In the rows, zero is written as 128.
One turn sends every row of this set to another row. A few are shown first. Where does it send the rows asked after them?
sela: [149 104 139 120 158 114 158 126 143 110 162 168  85 144]
nuba: [114 107  90 140 161 130 157 111 119 130 165 132  87 146]
fego: [138 112 128 143 131 125 122  94 155 106 131 128 142 135]
delir: [174 109 126 109 168 146 132 118 144  88 117 113 123 130]
rop: [162 139 106 111 146 104  93 115 132 109 139 139  81 134]
moku: [134 127 118  93 142 126 106 105 117 107 153 113  76 143]
bagol: [144 133 111  82 125 129 160 133 161 108 128 144 102 157]
fogus: [103 135 111  96 127  96 118 144 124 118 130 125 103 126]
kag: [133 132 103 146 140 103 140 110 150 103 156 145  82 104]
Fus: [111 107 138 100 166 109 128 137 117 109 112 138  79 147]
Tano: [156 132  97  96 140 116 161 153 144 114 163 154 111 113]
muvom: [133 113  89 123 171 135 149 155 141 104 126 115  81 101]
Metas: [124 101 120 137 175 100 108 122 110 119 138 125  96 150]
vem: [141 122 101 125 144 115 150  96 156 107 142 157  73 105]
gabis: [124 123  84 143 179 122 153 120 107 127 150 151  92 141]
zafak: [134 122  91 107 159 101 111 144 123 121 110 123 117 110]
pog: [143 121 129 124 141 106 146 114 160 107 117 172 139 149]
Figo: [160 126  90 124 144 156 112 122 139 116 149 117 107  97]
tavev: [164 136 119 133 179 133 118  92 116  96 111 135 110 145]
lep: [143 125 104 117 141 141 141 143 138 119 145 135 132 182]
zofi: [130 100  98 143 173 143 128 115 118 133 122 140 128 106]
degev: [122  96  97  77 138 108 135 133 140 128 121 118 108 119]
Tige: [120 113 117 142 153 144 108 115 138 112 104 107 118 139]
Bikaz: [161 119 136 111 157 107 156 150 143  83 143 119 136 139]
gini: [124 119 119  96 156  98 179 129 133 111 120 145 136 145]
migak: [146 145 141 143 132 154 162 115 118 115 119 143 120 113]
Pifuz: [142 153 118  87 159  91 125 121 102 105 147 145  88 139]
ful: [146 148 137 131 130 150 176 124 112 116 139 144 123 132]
tifat: [156 113 128 157 168 127 124  94 120 109 163 131 108 112]
Rabe: [147 158  98 133 145 119 116 107 124 102 131 107 136 120]
gisu: [109 108 136 104 169  96 127 104  97 106 131 113 107 121]
Linol: [153 122 109  88 132  89 127 103 139 112 164 134  92 132]
vopo: [111  93 113 125 149 116 168 156 137 132 149 149 120 132]
disa: [118 131  98  82 145 119 119 108 114 121 106 139 105 112]
liv: [149 136 148 128 137 156 177 132 117 109 128 136 114 127]
geka: [135 113  90 111 168 123 167 137 130 103 141 115  98  92]
mun: [145 146 136 144 129 164 158 119 112 119 133 132 115 133]
nuf: [127  88 121  96 172  99 145 108 112 126 139 137  98 155]
rogaf: [134 116 141 108 139 101 163 124 141  94 161 120 105 169]
terep: [155 132  93 117 162 138 133 107 114 117 141 127 153 156]
vavu: [139 141 148 138 121 147 171 127 128 114 130 141 121 122]
liku: [145 139 143 143 138 154 163 126 109 105 131 120 120 120]

fego -> lep
Tano -> tifat
zafak -> Linol
Where do these go?
disa -> Pifuz
vem -> gabis
liv -> migak
bagol -> tavev

One turn sends every row of this set to another row. A few are shown first. Where does it send the rows asked after them?
gasag: [184 129 103 136 102 160 142 105 146  84  87 108 141 138]
Noso: [162 102  97  89 120 101 126 121 141 143  61 122 145 157]
Konaf: [151 118 101 109 137 147 163 123 147 135  58 124 125 139]
teti: [168 143  77 117 102 126 136  80 143  87 101 124 148 150]
Netuv: [150 121  86  99 141 111 143 110 146 143  69 142 142 159]
dudop: [105 129 113 122 111 168 114 119 146 116  88 138 138 126]
pufar: [181 137  84 122 107 111 114  88 146  94 102 133 157 157]
muru: [135 120  83  75 114 119 153 102 138 128  67 110 134 150]
buvof: [164 113 100 110 143 117 138 126 149 147  62 141 138 155]
zuru: [134 162 100  97 120 140 111 106 141 117 107 103 188 143]
zako: [157 148 117 111 123 137  92 128 145 127  95 106 192 144]
nemud: [178 138 105  50 114 127 101  98 153 110  90 121 125 149]
pife: [162 146  93 109  94 146  94 105 166 127 137 139 143 142]
Gam: [168  96 111  95 117 124 136 135 141 141  54 113 138 148]
rupus: [199 122 110 141 106 144 123 115 146  95  85 118 148 141]
ret: [198 125  99 133 108 119 111 106 147  99  91 130 155 154]
piza: [193 127 124  62 114 141 101 116 156 112  80 114 122 143]
Pomo: [169 144  86 121 100 150 147  89 145  80  95 113 142 139]
Mak: [100 135 103 115 113 158 110 111 144 118  96 143 141 135]
vib: [190 129 117  56 115 129  96 109 154 114  85 122 126 150]
Mar: [173 137 113  56 112 153 122 105 156 103  84 105 115 138]
Baf: [175 137 109 120  94 168  99 125 169 126 124 130 139 131]
Muvu: [118 122 122 129 114 165 100 131 143 122  83 139 139 126]
mogo: [139 126  89  99 137 143 172 106 147 129  65 126 127 146]
fabel: [140 115  94  82 110 139 160 112 140 126  58 102 128 141]
Zoto: [170 141 106  49 113 141 114  95 156 104  88 113 119 140]
Gotof: [118 121 121 128 115 150  91 131 146 127  87 149 147 136]
faf: [144 112  84  76 117 101 136 105 139 138  66 121 141 159]
fera: [165 108 107 114 139 137 148 132 149 141  55 132 131 148]
mudov: [172 139 102 114  96 152  90 117 170 134 130 136 143 141]
sol: [154 144 125 116 122 154 102 134 142 119  91  97 186 136]
bugep: [153 151  87 104  92 157 104  99 166 122 136 130 141 138]
Gumi: [139 131  78  91 139 122 157 100 148 132  72 138 135 153]
Batiz: [132 161 107 101 119 160 122 113 139 112 100  91 183 134]
mes: [113 126 111 120 118 141  87 121 146 126  93 155 147 141]
tove: [166 143 105 117  90 177 109 118 165 123 126 123 132 128]
Meza: [183 132 121  60 113 156 115 113 157 110  78 108 117 137]
Vibop: [160 102 110  91 114 140 151 130 141 132  52 102 131 139]
zude: [103 135 101 116 114 143 100 109 143 122  96 152 147 139]
Seme: [147 155 107 101 120 128  95 114 142 123 105 109 193 149]
Pobiv: [154 152  96 110  90 171 115 107 167 119 130 123 133 131]
Nos: [146 152 119 112 117 165 120 127 145 114  92  87 181 132]

Muvu -> Gotof
Pomo -> gasag
bugep -> Pobiv
Where do these go?
Mar -> Meza
fera -> buvof
Batiz -> Nos
faf -> muru

One turn sends every row of this set to another row. A few are shown first. Where does it send the rows asked after them?
puve: [162 156 120 130 124 125  93  96 135 124 100  76 136 123  67 124 147 111
 148 125 146 130  96 116 125 123]
gudid: [151 143 134  82 131 116 141 139 121 142 134  82  77 142 124 122 122 126
 128 138 112 177 115 120 135  94]
maro: [168 120 156 126 150 115  92 140  90 120 105  83 127 111 118 135 123  78
 155 122 105 170 112  98 127 132]
sota: [159 147 128  89 114 111 146 122 131 186 105  90 123  87 115 130 126 118
 144 166 134 143 110 120 130 124]
toka: [158 148 153 122 126 104  95 145 132 135  87 105 152 109 154 150 131 109
 163 109 101 159 143 123 156 137]
zazil: [158 138 124 117 129 111  77 124 116 108  82 119 166 138 117 122 128  89
 124 119 102 157 125 102 138 130]
dur: [147 143 139 114 155  93  91 141 121 139 120 120 132 120 122 136 165  91
 159 127 103 162 150 107 105 136]
vug: [175 135 165  95 137 119 129 137 128 179 110  82 141  92 114  95 127 123
 163 112  78 133 123 114 160 120]
vidim: [189 143 120  75 128 138  94 122 125 152  79 115  91 132 123 123 108  93
 173 134 122 121 102  89 159  90]
tomir: [152 147 103  91 136  87  96 121 152 159 125  75 151 147  92 132 147  90
 167 153 101 157  98 102 119 106]
pizuz: [175 172  89  96 101 123  94 115 154 133  91  71  91 124 127 132 128 125
 146 103 123 166 110 103 151 109]
kab: [181 141 144 105 139 158  79 133 120 165 100  70 127  86 104 119 130 100
 156 116  79 128 110  97 164 105]
gozu: [157 150 115  50 125 129  90 131 149 138 115 101 154 172 107 126 134  92
 164 144  98 150 113 123 139 125]
ragup: [158 149 153 120 104 155  97 103 127 129  91  83 126 143 111 148 142 111
 168 107 111 112 132 133 157  92]
soti: [163 174 140  69  88 118 112 109 117 165 114 140 119 138 104 117 125 128
 159 140  90 158 103 104 160 130]
boku: [166 181 131  85 109 146 111 120 128 166 123  99  84 140 138 121 159 116
 127 103 110 153 143 111 145 108]
zusi: [162 135 149 108 132 126 122 137 141 129 125 128 118 166 114 130 146 142
 176 148 101 119 143 117 138 107]
zeluf: [140 132  86 100 125 121  98 100  99 181 110 100 112 112  88 140 134 100
 168 120 106 148 104 121 131  79]
mobi: [153 143  93 116 127 109 106 118 114 154 123  80 100 126 115  98 106 143
 115 110 112 150 102  90 134 101]
katez: [174 137 147 139 138 111 121 135 117 147 140  96 120 124  83 117 128 153
 176 135 120 143  94 105 137 140]

dur -> maro
mobi -> pizuz
katez -> puve
Where do these go?
zeluf -> vidim
vug -> tomir

